Each row is where one point has got to under a steady rotation. How many steps took it there?
The counts run from 0 to 357.
7; 3; 24; 6; -41; 18; 11; -17; -18; 11; -12; 3; 10; 24; 18; -29; -37; -40; 7; 3; -10; -18; -1; 15; -14; 31; -14; -42; -16; -8; 32; -31; 49; 7; -6; 15; 3; 9; 18; -1; 3; 11; 15; 27; -28; 14; -7; 11; 22; 29; 29; -53; 11 -> 250
-17; -2; 33; 13; -12; 40; 5; -24; -13; 16; 11; -7; 10; 4; 3; -14; -36; -10; 1; -18; -50; -18; 10; 9; -36; 23; 4; -5; -13; -19; 7; -32; 14; -24; -11; 5; -12; -45; 29; -3; 37; -10; 57; 8; -48; 18; -2; 13; 15; 0; 24; -12; 7 -> 242
-18; 0; -15; 27; -49; 3; -9; 17; 26; 24; -6; -8; -2; -16; -5; 0; -8; -2; -40; 40; -32; -15; 8; 10; -6; 11; -32; -28; -13; -13; -3; -26; 23; -20; -13; 22; 2; -18; 35; 36; 14; -3; 28; -3; -25; 7; 9; -35; 28; 9; 1; -43; 30 -> 59
13; -2; -18; 9; -2; 19; -21; 11; 17; 29; 42; 31; -35; -23; 32; 7; 20; 15; -24; 61; 16; 10; -2; -45; -5; 9; -8; 12; 17; 11; 8; 0; 31; 20; -19; 37; -30; -10; 11; 3; 11; -8; -7; -3; -31; -3; 13; -13; 53; 1; -5; 0; -20 -> 40
-22; -25; -12; -7; -25; 49; -14; 11; 4; -7; 49; -19; 6; -53; -7; 12; 30; 9; -20; 17; -41; 17; 30; -9; -30; 16; 5; 18; 17; 13; -25; -9; -4; -10; -6; 26; -24; -14; 1; -18; 33; -17; 20; 4; -25; -20; 18; -10; 28; -5; -28; 0; 2 -> 322
50; -1; -14; 9; -42; 7; -20; 0; 8; 21; -11; 25; -20; -14; 33; 18; -12; 3; -9; 34; -9; -30; 33; -7; -31; 8; -15; -10; 9; 3; 11; -20; 30; 32; -20; 28; -27; -5; 6; 1; 12; 14; -8; 17; -21; 5; -2; -12; 31; 28; -10; -48; 4 -> 193
-39; -5; -19; -25; 6; 58; -20; 10; -2; 20; 10; 8; 0; -10; 15; -41; 12; -14; -21; 20; 31; 70; -21; 7; 27; 14; -15; -15; -9; -3; -12; -30; 23; -5; 2; 19; 2; -21; 20; 9; -17; -22; -18; 4; -34; -19; 1; -4; 21; 44; 13; -15; -2 -> 93
5; -17; -50; -26; -41; 21; -24; 35; 1; 9; -5; 26; -10; -34; 22; 17; 14; -7; -14; 34; 21; 3; 21; -5; 15; 10; -27; -21; 22; 20; -9; -11; 1; 30; -20; 47; -19; 11; 3; -10; -6; -18; -21; 3; -16; -4; 7; -24; 13; 63; -23; -17; 21 -> 334
13; 4; -4; 5; 8; 40; -18; -15; 15; 16; 61; 22; -8; -31; 26; -14; 9; -11; -11; 25; 18; 44; -18; -4; -16; 34; 9; 9; 16; 8; 0; -24; 35; 38; 30; 29; -9; -32; -2; -9; 8; -15; -8; -17; -32; -39; -15; 3; 10; -3; -18; -4; -22 -> 290
3; -7; 41; 13; -29; 30; 15; -9; -28; -11; 37; -3; 16; 8; 14; -20; -28; -34; 3; -11; -51; -34; 3; 6; -25; 42; 6; -18; 1; 9; 41; -28; 33; 10; 8; 12; 5; 6; -2; -25; 29; 4; 42; 21; -36; 10; -3; 13; 6; 1; -5; -28; 3 -> 272
-53; -2; -7; 9; -4; 45; -13; 2; 10; 15; 47; -9; -3; -16; -7; -34; 8; 7; -36; 31; -23; 40; -12; -9; -9; 9; -5; -1; -8; -10; -12; -20; 34; -33; -15; 2; -2; -35; 39; 27; 9; -16; 19; -1; -36; -6; 17; -7; 30; -12; 4; -5; 7 -> 234
1; 7; -3; -5; 4; 9; 13; 22; -15; 3; 44; 26; 1; -17; 17; -8; -2; -35; -5; 25; 22; 19; -27; -12; 28; 51; -4; -38; 15; 24; 51; -9; 38; 29; 14; 53; 5; 14; -14; -20; 7; -30; 12; -12; -26; 18; -9; 1; 6; 13; -4; 14; 6 -> 283
15; -17; 7; -19; 2; 29; -2; 0; -5; 6; 53; -1; 3; -31; 18; 30; 1; -9; 10; 24; -9; -18; 31; -31; -41; 18; 25; -8; -2; 1; 3; 1; 23; 18; 1; 47; -39; -4; 15; -42; 53; -12; 16; 11; -26; 4; 7; 8; 28; -5; -14; 15; -11 -> 20
8; -6; 29; -9; -9; 57; -4; -30; -21; 10; 8; 22; -24; -3; 15; 22; -6; -2; 10; -38; -8; 10; 4; 3; -14; 49; -5; 15; 35; 22; 16; -17; -30; 9; -1; 24; -19; -11; -45; -36; 14; 7; 28; -25; -43; -6; -13; 37; 1; 33; 6; 4; -4 -> 296
23; -17; 2; 9; -26; 26; -12; 16; -15; 7; 21; 33; -27; -15; 45; -19; -9; 19; -12; 19; -42; -29; 10; -30; -23; 1; 2; 20; 16; 9; 9; -22; 21; 0; -56; 1; -29; -13; 2; -11; 17; -10; 8; 34; -42; 19; 21; -3; 40; 16; -19; -23; -10 -> 215
31; -17; 1; -1; -45; 15; -2; 19; -14; -15; 22; 28; -10; -16; 31; 1; -1; -18; -10; 7; -28; -23; 4; 0; -11; 42; -11; -4; 31; 42; 29; -22; 6; 29; -8; 28; -3; 31; -44; -30; 4; 4; 10; 12; -17; 3; -5; -12; 9; 29; -32; -29; 10 -> 303
29; 1; 19; -6; 3; 21; -6; -6; -1; 28; 22; 28; -32; -4; 32; 28; -4; 12; 6; 24; 14; -12; 12; -50; -27; 18; -1; 13; 9; 1; 18; 2; 19; 13; -38; 36; -50; -18; 19; -20; 31; 1; 8; 9; -42; 18; 4; 16; 51; -4; 9; 6; -31 -> 348
-6; 10; 11; 10; -38; 40; -6; -5; -10; 13; -26; 25; -8; 3; 7; -18; -26; -14; -18; -23; -23; 7; -14; 37; 15; 46; -27; -12; 13; 13; 25; -39; -13; 1; 5; 23; 12; -20; -26; 8; -22; 1; 20; -11; -34; -3; -7; 8; -10; 57; 7; -30; 26 -> 112
-38; -21; 10; -11; -8; 39; -4; 7; -5; 7; 14; -21; -4; -27; -13; 29; 0; 2; -15; 5; -30; -20; 25; -24; -15; 21; -2; 0; 13; -10; -4; -3; -11; -32; -33; 28; -34; -27; 21; -18; 41; -26; 45; -6; -33; 27; 24; -7; 30; -6; 1; 25; 20 -> 351
-34; -32; -15; -33; -5; 59; -25; 16; -15; 2; 37; -11; -5; -10; 11; -37; 17; 6; -19; 8; -17; 32; 15; -23; -9; 4; -1; 6; -1; -1; -27; -11; 16; -31; -33; 3; -20; -20; 28; -9; 9; -27; 5; 33; -33; -9; 24; 1; 45; 20; -2; -1; -11 -> 72
-7; -21; 19; -2; -31; 28; 10; 2; -20; -7; 23; -20; 4; -16; -6; 40; -1; -12; 1; -2; -51; -35; 34; -15; -31; 36; 1; -8; 14; 14; 11; 2; -8; -12; -17; 34; -28; 11; -3; -28; 46; 2; 43; 0; -19; 23; 13; 7; 33; 1; -15; -3; 12 -> 22
-29; -19; -30; -1; -59; 26; -7; 33; 5; -4; 15; -16; 16; -46; -21; 20; 8; -10; -30; 23; -23; 3; 23; 22; 8; 27; -21; -38; 7; 20; -3; -13; -9; -7; 4; 48; -4; 3; 5; 0; 11; -18; 23; -16; -14; -7; 8; -32; 1; 22; -29; -20; 37 -> 168
-28; -4; -12; 31; -39; 24; 3; 4; 24; 5; 62; -16; -1; -33; -17; -8; 19; -20; -44; 35; -29; 34; -12; 5; -8; 38; -26; -6; 19; 18; 6; -16; 14; 2; 21; 31; 14; -2; -5; 9; 11; 4; 24; -27; -16; -23; -6; -20; 19; -9; -19; -27; 5 -> 147
-26; -1; 10; 27; -27; 24; -2; 1; 19; 24; 25; -14; -21; -18; -25; 28; 23; 1; -34; 27; -22; 22; -3; -14; 2; 44; -39; 1; 30; 20; 22; 4; -17; -31; -15; 41; -2; -6; -5; 17; 17; 9; 29; -49; -22; 9; 6; -3; 41; -5; 7; 9; 13 -> 177
8; 9; 11; 4; 4; 12; 10; 0; 12; 27; 57; 20; -24; -28; 10; 38; 2; -18; -15; 34; 23; 8; -15; -34; 4; 38; -13; -8; 19; 15; 45; 12; 15; 18; 1; 55; -17; -2; -6; -12; 21; -8; 16; -42; -29; 15; -12; 6; 30; -12; 5; 25; -13 -> 11
44; 0; -13; -5; -36; -4; -5; 23; 5; 21; 0; 40; -16; -23; 38; 12; -17; -5; -7; 38; 5; -49; 19; -19; -13; 12; -12; -20; 3; 5; 24; -13; 42; 39; -24; 50; -30; 1; 10; -11; 15; -13; 3; 12; -20; 20; 8; -14; 31; 20; -12; -25; 5 -> 194
-15; -11; -17; -4; -6; 21; -1; 22; 9; 23; 43; -13; 4; -18; 7; -7; 18; -11; -18; 56; 15; 18; 9; -35; -12; 5; -11; -18; -15; -7; -2; -1; 55; -4; -17; 39; -17; -4; 47; 4; 19; -13; -3; 17; -19; 7; 10; -17; 61; -4; -2; -12; -10 -> 204
24; 10; 6; 6; -21; 7; 7; 8; 5; 17; 0; 29; -2; -27; 11; 51; -28; -14; 7; 6; -1; -39; 15; 3; -11; 41; -3; -14; 14; 11; 31; -13; 7; 32; 3; 54; -27; -18; -8; -18; 28; -20; 36; -29; -25; 19; -13; -4; -5; 15; -13; 0; 27 -> 165
-2; -19; 9; -7; -1; 52; -24; -1; -29; 14; 22; 25; -33; 18; 39; -45; 17; 7; -19; 2; -14; 26; -8; -37; -5; 14; -12; 21; 20; 18; 14; -17; 11; -12; -48; -1; -9; -5; -9; -3; -11; 5; -5; 34; -50; -3; 20; 14; 42; 33; 14; -11; -24 -> 237
17; 5; 3; 15; -4; 40; -20; -23; 23; 24; 46; 26; -22; -17; 21; -12; 17; 1; -10; 16; 13; 45; -17; 4; -20; 31; -13; 14; 21; 11; 4; -24; 11; 31; 30; 32; -7; -35; -15; 13; -2; 13; -3; -28; -34; -45; -9; 8; 6; 16; -1; -8; -20 -> 289
-19; -22; 20; -3; -5; 42; 12; -1; -23; -18; 77; -23; 13; -10; 7; -14; 26; -27; -3; 10; -32; 17; 1; -21; -31; 39; 13; -7; 16; 27; 18; -5; 12; -4; 5; 24; -10; 24; -6; -37; 34; -1; 23; 12; -32; 2; 11; 14; 30; -17; -11; 0; -12 -> 293
